0: array([28., 36., 34., 37., 42., 46., 59., 52., 28., 35., 47., 81., 30., 28.,
       57., 34., 44., 25., 26., 28., 60., 29., 27., 36.])
1: array([73., 86., 62., 87., 86., 61., 84., 82., 40., 73., 81., 86., 67., 73.,
       47., 64., 69., 77., 64., 82., 87., 86., 80., 83.])
2: array([28., 31., 19., 30., 44., 54., 37., 57., 43., 33., 37., 63., 37., 48.,
       30., 37., 71., 23., 29., 23., 37., 19., 35., 41.])
3: array([71., 56., 87., 62., 71., 71., 24., 77., 45., 55., 76., 48., 45., 80.,
       50., 59., 61., 70., 46., 55., 62., 51., 60., 68.])
4: array([46., 69., 64., 55., 76., 34., 49., 35., 73., 77., 62., 48., 47., 33.,
       27., 67., 46., 77., 64., 80., 79., 84., 65., 71.])
5: array([23., 31., 22., 37., 32., 34., 37., 55., 15., 35., 19., 71., 57., 83.,
       27., 22., 24., 25., 79., 15., 67., 76., 30., 33.])
6: array([68., 54., 82., 57., 71., 86., 64., 32., 50., 28., 84., 73., 32., 83.,
       27., 69., 74., 82., 49., 67., 72., 66., 45., 76.])
7: array([23., 41., 24., 35., 39., 54., 34., 40., 50., 35., 42., 63., 27., 40.,
       55., 39., 46., 38., 29., 45., 37., 36., 25., 28.])
8: array([66., 41., 34., 45., 39., 51., 42., 42., 65., 77., 54., 26., 40., 43.,
       67., 67., 71., 65., 59., 60., 57., 36., 60., 41.])
9: array([43., 49., 57., 42., 61., 26., 39., 32., 33., 58., 54., 53., 45., 58.,
       37., 29., 31., 38., 49., 38., 30., 44., 50., 63.])
10: array([56., 49., 54., 30., 54., 56., 34., 45., 65., 43., 49., 23., 45., 28.,
       70., 52., 49., 70., 51., 62., 35., 36., 80., 28.])
11: array([48., 44., 69., 27., 37., 58., 52., 72., 38., 65., 44., 61., 60., 35.,
       45., 47., 31., 53., 49., 52., 82., 41., 32., 66.])
12: array([66., 54., 79., 62., 71., 78., 49., 45., 38., 35., 74., 61., 30., 73.,
       30., 57., 66., 77., 46., 57., 74., 64., 55., 68.])
13: array([26., 31., 34., 47., 24., 68., 47., 37., 48., 23., 29., 31., 30., 53.,
       42., 37., 39., 18., 41., 30., 27., 46., 42., 38.])
14: array([68., 41., 74., 52., 39., 51., 74., 35., 63., 70., 74., 48., 45., 25.,
       77., 54., 76., 50., 64., 72., 42., 39., 85., 36.])
15: array([83., 86., 82., 87., 86., 51., 84., 87., 58., 63., 86., 78., 87., 75.,
       72., 79., 76., 58., 59., 85., 82., 79., 72., 83.])
16: array([41., 76., 74., 72., 64., 39., 34., 32., 73., 82., 52., 38., 47., 38.,
       25., 74., 66., 82., 76., 72., 79., 79., 70., 63.])
17: array([71., 64., 67., 52., 37., 46., 69., 30., 25., 58., 52., 31., 52., 25.,
       37., 64., 81., 80., 31., 65., 50., 56., 65., 38.])
18: array([81., 71., 87., 40., 56., 86., 62., 37., 58., 53., 74., 78., 35., 68.,
       45., 52., 84., 75., 81., 70., 84., 61., 52., 81.])
19: array([36., 34., 34., 40., 44., 19., 52., 30., 33., 48., 49., 36., 50., 35.,
       40., 59., 74., 43., 34., 50., 27., 29., 47., 31.])
20: array([36., 36., 32., 35., 32., 44., 34., 27., 45., 20., 37., 48., 32., 25.,
       25., 34., 39., 33., 36., 25., 32., 21., 57., 26.])
21: array([38., 44., 37., 42., 42., 76., 47., 27., 35., 28., 32., 33., 52., 48.,
       72., 42., 31., 45., 36., 30., 62., 79., 45., 46.])
22: array([26., 51., 29., 35., 49., 58., 47., 40., 45., 38., 49., 58., 30., 53.,
       42., 39., 39., 28., 36., 33., 55., 26., 25., 33.])
23: array([33., 46., 69., 40., 74., 31., 39., 45., 23., 35., 34., 56., 40., 35.,
       47., 37., 39., 33., 26., 33., 65., 49., 52., 48.])
24: array([83., 86., 49., 87., 76., 39., 82., 85., 75., 77., 81., 61., 77., 70.,
       67., 84., 76., 72., 71., 80., 35., 76., 82., 78.])
25: array([56., 36., 54., 45., 47., 46., 34., 57., 33., 35., 44., 46., 42., 48.,
       50., 39., 34., 43., 34., 23., 45., 36., 30., 48.])
26: array([48., 56., 74., 67., 39., 56., 57., 70., 73., 35., 39., 51., 62., 45.,
       72., 72., 74., 30., 34., 60., 37., 71., 70., 33.])
27: array([26., 46., 32., 30., 32., 44., 54., 50., 45., 40., 29., 58., 30., 28.,
       52., 34., 49., 23., 29., 28., 45., 36., 32., 46.])
28: array([66., 29., 52., 32., 37., 34., 54., 60., 33., 70., 54., 71., 62., 38.,
       55., 49., 34., 38., 76., 35., 65., 26., 40., 58.])
29: array([66., 36., 62., 55., 59., 44., 49., 67., 70., 68., 69., 68., 57., 85.,
       75., 47., 46., 48., 64., 65., 82., 24., 35., 78.])
30: array([66., 44., 37., 50., 34., 56., 39., 32., 65., 73., 54., 21., 50., 25.,
       70., 52., 79., 62., 59., 70., 45., 41., 57., 41.])
31: array([63., 51., 44., 50., 39., 71., 44., 37., 58., 75., 47., 31., 45., 35.,
       70., 67., 66., 77., 61., 60., 50., 46., 65., 48.])
32: array([66., 41., 27., 37., 56., 31., 34., 75., 28., 58., 52., 48., 45., 43.,
       55., 47., 31., 35., 49., 38., 60., 39., 30., 56.])
33: array([43., 34., 47., 35., 44., 46., 37., 67., 50., 50., 49., 53., 35., 45.,
       40., 37., 21., 30., 49., 35., 57., 31., 32., 43.])
34: array([43., 59., 54., 35., 52., 73., 64., 70., 53., 82., 59., 73., 55., 48.,
       40., 32., 44., 77., 81., 50., 84., 41., 42., 81.])
35: array([38., 51., 42., 55., 27., 36., 44., 32., 30., 45., 52., 28., 50., 38.,
       42., 49., 71., 55., 29., 67., 27., 34., 25., 23.])
36: array([66., 69., 22., 77., 74., 24., 69., 77., 80., 68., 76., 71., 79., 53.,
       65., 77., 81., 55., 79., 55., 50., 39., 70., 66.])
37: array([31., 41., 47., 62., 59., 54., 44., 45., 38., 40., 42., 58., 37., 55.,
       25., 42., 24., 40., 29., 25., 42., 49., 22., 48.])
38: array([58., 31., 72., 45., 56., 44., 32., 27., 48., 33., 39., 33., 47., 28.,
       82., 49., 34., 50., 69., 57., 40., 56., 75., 28.])
39: array([68., 86., 59., 87., 86., 54., 82., 85., 60., 77., 81., 83., 77., 50.,
       45., 69., 69., 80., 74., 75., 84., 86., 77., 86.])
40: array([56., 66., 82., 67., 44., 46., 44., 75., 73., 45., 32., 38., 77., 53.,
       72., 77., 71., 53., 41., 55., 42., 74., 77., 26.])
41: array([63., 76., 49., 55., 42., 19., 34., 50., 28., 30., 74., 16., 74., 23.,
       57., 79., 71., 38., 21., 60., 30., 46., 57., 38.])
42: array([28., 26., 34., 37., 52., 46., 57., 45., 25., 38., 34., 53., 35., 43.,
       52., 27., 46., 20., 46., 28., 35., 26., 30., 31.])
43: array([46., 54., 79., 40., 52., 71., 34., 82., 38., 73., 67., 66., 52., 58.,
       50., 37., 26., 77., 79., 42., 69., 54., 45., 83.])
44: array([18., 39., 19., 45., 44., 83., 47., 32., 75., 45., 29., 43., 42., 85.,
       67., 44., 29., 48., 44., 42., 55., 56., 47., 48.])
45: array([61., 76., 79., 62., 34., 49., 52., 72., 78., 33., 44., 48., 79., 70.,
       77., 84., 81., 38., 81., 55., 25., 69., 62., 26.])
46: array([48., 56., 44., 35., 42., 31., 49., 45., 30., 82., 44., 56., 65., 53.,
       35., 44., 56., 55., 19., 72., 27., 76., 72., 56.])
47: array([51., 41., 49., 50., 37., 68., 37., 35., 50., 35., 42., 41., 37., 53.,
       60., 32., 46., 72., 36., 42., 35., 34., 60., 48.])
48: array([36., 44., 44., 45., 59., 46., 44., 37., 25., 53., 72., 61., 40., 65.,
       22., 32., 34., 43., 29., 40., 47., 54., 45., 68.])
49: array([28., 39., 39., 42., 34., 29., 49., 25., 45., 43., 32., 31., 42., 38.,
       40., 44., 61., 35., 24., 33., 27., 31., 65., 43.])
50: array([81., 84., 84., 87., 86., 39., 87., 85., 63., 55., 81., 83., 82., 78.,
       47., 84., 81., 65., 46., 80., 55., 71., 75., 81.])

array([48., 39., 34., 60., 47., 41., 22., 45., 65., 58., 47., 18., 57., 20.,
       77., 64., 34., 58., 44., 45., 35., 54., 70., 31.]) 10 38 30
array([56., 49., 47., 42., 54., 31., 52., 32., 25., 45., 39., 46., 35., 55.,
       32., 27., 34., 35., 51., 45., 45., 26., 35., 66.]) 9 25 48
array([51., 46., 39., 20., 29., 24., 47., 47., 33., 55., 69., 48., 65., 70.,
       42., 29., 29., 35., 46., 28., 50., 49., 55., 66.]) 9 48 32
array([26., 49., 32., 35., 49., 61., 37., 45., 18., 33., 29., 43., 57., 30.,
       67., 37., 34., 43., 34., 30., 47., 71., 40., 28.]) 21 7 25
array([38., 51., 37., 40., 44., 76., 47., 50., 63., 23., 29., 48., 25., 40.,
       45., 39., 59., 58., 31., 30., 35., 31., 50., 31.]) 47 7 22
array([26., 49., 39., 42., 47., 78., 27., 35., 48., 25., 34., 48., 52., 55.,
       50., 44., 51., 67., 54., 42., 40., 51., 35., 36.]) 47 7 21
array([58., 46., 52., 37., 54., 39., 57., 40., 28., 38., 32., 48., 45., 63.,
       25., 32., 29., 40., 39., 40., 25., 46., 35., 58.]) 9 25 37
array([46., 31., 52., 37., 42., 34., 62., 45., 28., 60., 37., 46., 50., 63.,
       22., 34., 36., 33., 44., 28., 30., 49., 27., 56.]) 9 37 25
array([58., 54., 44., 70., 44., 63., 34., 25., 73., 73., 57., 38., 50., 28.,
       55., 49., 84., 70., 56., 70., 55., 34., 65., 43.]) 30 31 8
array([23., 31., 32., 40., 44., 26., 42., 47., 35., 35., 29., 58., 32., 20.,
       50., 34., 41., 35., 26., 18., 35., 44., 22., 28.]) 27 42 7
array([61., 46., 52., 32., 42., 46., 52., 65., 35., 48., 64., 58., 52., 43.,
       52., 37., 29., 55., 49., 45., 77., 34., 32., 71.]) 11 32 28
array([56., 39., 52., 42., 27., 51., 47., 30., 40., 28., 47., 48., 52., 23.,
       52., 32., 61., 58., 44., 55., 47., 24., 77., 41.]) 47 10 49
array([36., 39., 32., 52., 44., 58., 54., 30., 68., 28., 32., 41., 40., 50.,
       47., 37., 41., 33., 49., 28., 37., 44., 32., 38.]) 13 22 7
array([28., 51., 24., 42., 44., 58., 39., 30., 78., 20., 29., 58., 27., 35.,
       37., 39., 44., 28., 26., 45., 20., 34., 40., 41.]) 7 20 13
array([61., 41., 44., 57., 49., 26., 29., 37., 58., 30., 34., 31., 40., 23.,
       65., 67., 49., 43., 46., 65., 35., 59., 72., 33.]) 38 10 30
array([53., 34., 27., 45., 39., 66., 49., 52., 58., 25., 37., 48., 42., 25.,
       35., 47., 46., 45., 31., 23., 32., 34., 65., 38.]) 20 47 13
array([46., 51., 44., 45., 44., 54., 74., 50., 30., 75., 59., 71., 35., 65.,
       30., 34., 26., 45., 49., 60., 74., 51., 37., 73.]) 48 11 34
array([23., 74., 72., 55., 32., 66., 67., 55., 38., 77., 59., 81., 37., 35.,
       30., 54., 51., 75., 86., 67., 45., 64., 57., 86.]) 34 43 4
array([21., 39., 29., 32., 37., 56., 39., 55., 45., 18., 32., 61., 32., 35.,
       42., 34., 54., 40., 31., 45., 35., 29., 45., 26.]) 7 2 27
array([61., 59., 49., 42., 64., 39., 49., 40., 35., 63., 39., 48., 50., 45.,
       35., 37., 34., 28., 56., 45., 42., 39., 27., 61.]) 9 32 25
array([21., 41., 32., 42., 39., 56., 54., 37., 23., 55., 42., 43., 67., 48.,
       62., 34., 34., 35., 39., 25., 45., 64., 47., 33.]) 21 42 27
array([26., 51., 32., 47., 52., 73., 49., 30., 55., 28., 32., 38., 40., 73.,
       62., 39., 49., 65., 61., 45., 37., 69., 32., 46.]) 44 21 47
array([68., 44., 42., 42., 52., 29., 57., 45., 33., 40., 52., 46., 45., 65.,
       32., 39., 31., 30., 61., 47., 40., 41., 32., 63.]) 9 25 32
array([51., 36., 39., 40., 52., 71., 29., 40., 53., 35., 42., 23., 45., 33.,
       72., 49., 41., 65., 29., 60., 37., 66., 80., 23.]) 10 47 38
array([36., 51., 27., 57., 42., 71., 37., 22., 55., 23., 37., 43., 50., 75.,
       60., 47., 39., 45., 56., 47., 30., 51., 32., 38.]) 44 13 47
array([73., 44., 54., 37., 37., 31., 29., 42., 60., 40., 52., 23., 52., 28.,
       67., 59., 49., 45., 39., 60., 27., 56., 62., 23.]) 10 38 30
array([38., 46., 42., 55., 42., 71., 39., 32., 48., 30., 32., 31., 50., 63.,
       67., 27., 41., 72., 36., 40., 40., 54., 40., 36.]) 47 21 44
array([63., 61., 52., 32., 34., 44., 44., 55., 55., 65., 64., 36., 42., 73.,
       27., 32., 26., 25., 69., 70., 50., 54., 45., 71.]) 9 33 48
array([58., 46., 44., 60., 39., 49., 34., 47., 63., 50., 49., 26., 42., 30.,
       67., 44., 41., 65., 66., 50., 32., 46., 72., 28.]) 10 38 31
array([46., 44., 47., 47., 52., 21., 47., 52., 25., 45., 44., 58., 42., 40.,
       47., 39., 39., 23., 21., 20., 37., 36., 30., 38.]) 25 42 27
array([38., 61., 59., 52., 52., 81., 47., 42., 35., 53., 37., 48., 42., 30.,
       32., 69., 24., 65., 83., 18., 72., 64., 60., 78.]) 43 11 34
array([56., 26., 47., 55., 47., 44., 64., 50., 20., 60., 37., 76., 40., 73.,
       27., 37., 34., 40., 31., 20., 57., 46., 27., 36.]) 37 25 48
array([26., 49., 29., 45., 56., 78., 52., 27., 78., 35., 24., 41., 32., 70.,
       47., 32., 29., 35., 71., 50., 42., 56., 22., 46.]) 44 13 22
array([73., 69., 49., 72., 44., 66., 79., 67., 75., 80., 84., 48., 77., 68.,
       70., 84., 79., 40., 81., 72., 77., 49., 75., 26.]) 36 14 24
array([36., 56., 27., 42., 56., 76., 44., 37., 80., 40., 32., 51., 30., 73.,
       55., 44., 36., 58., 61., 57., 35., 49., 55., 51.]) 44 47 7
array([48., 49., 57., 45., 54., 31., 52., 62., 43., 33., 37., 43., 47., 33.,
       37., 39., 31., 35., 24., 35., 47., 34., 30., 26.]) 25 33 23
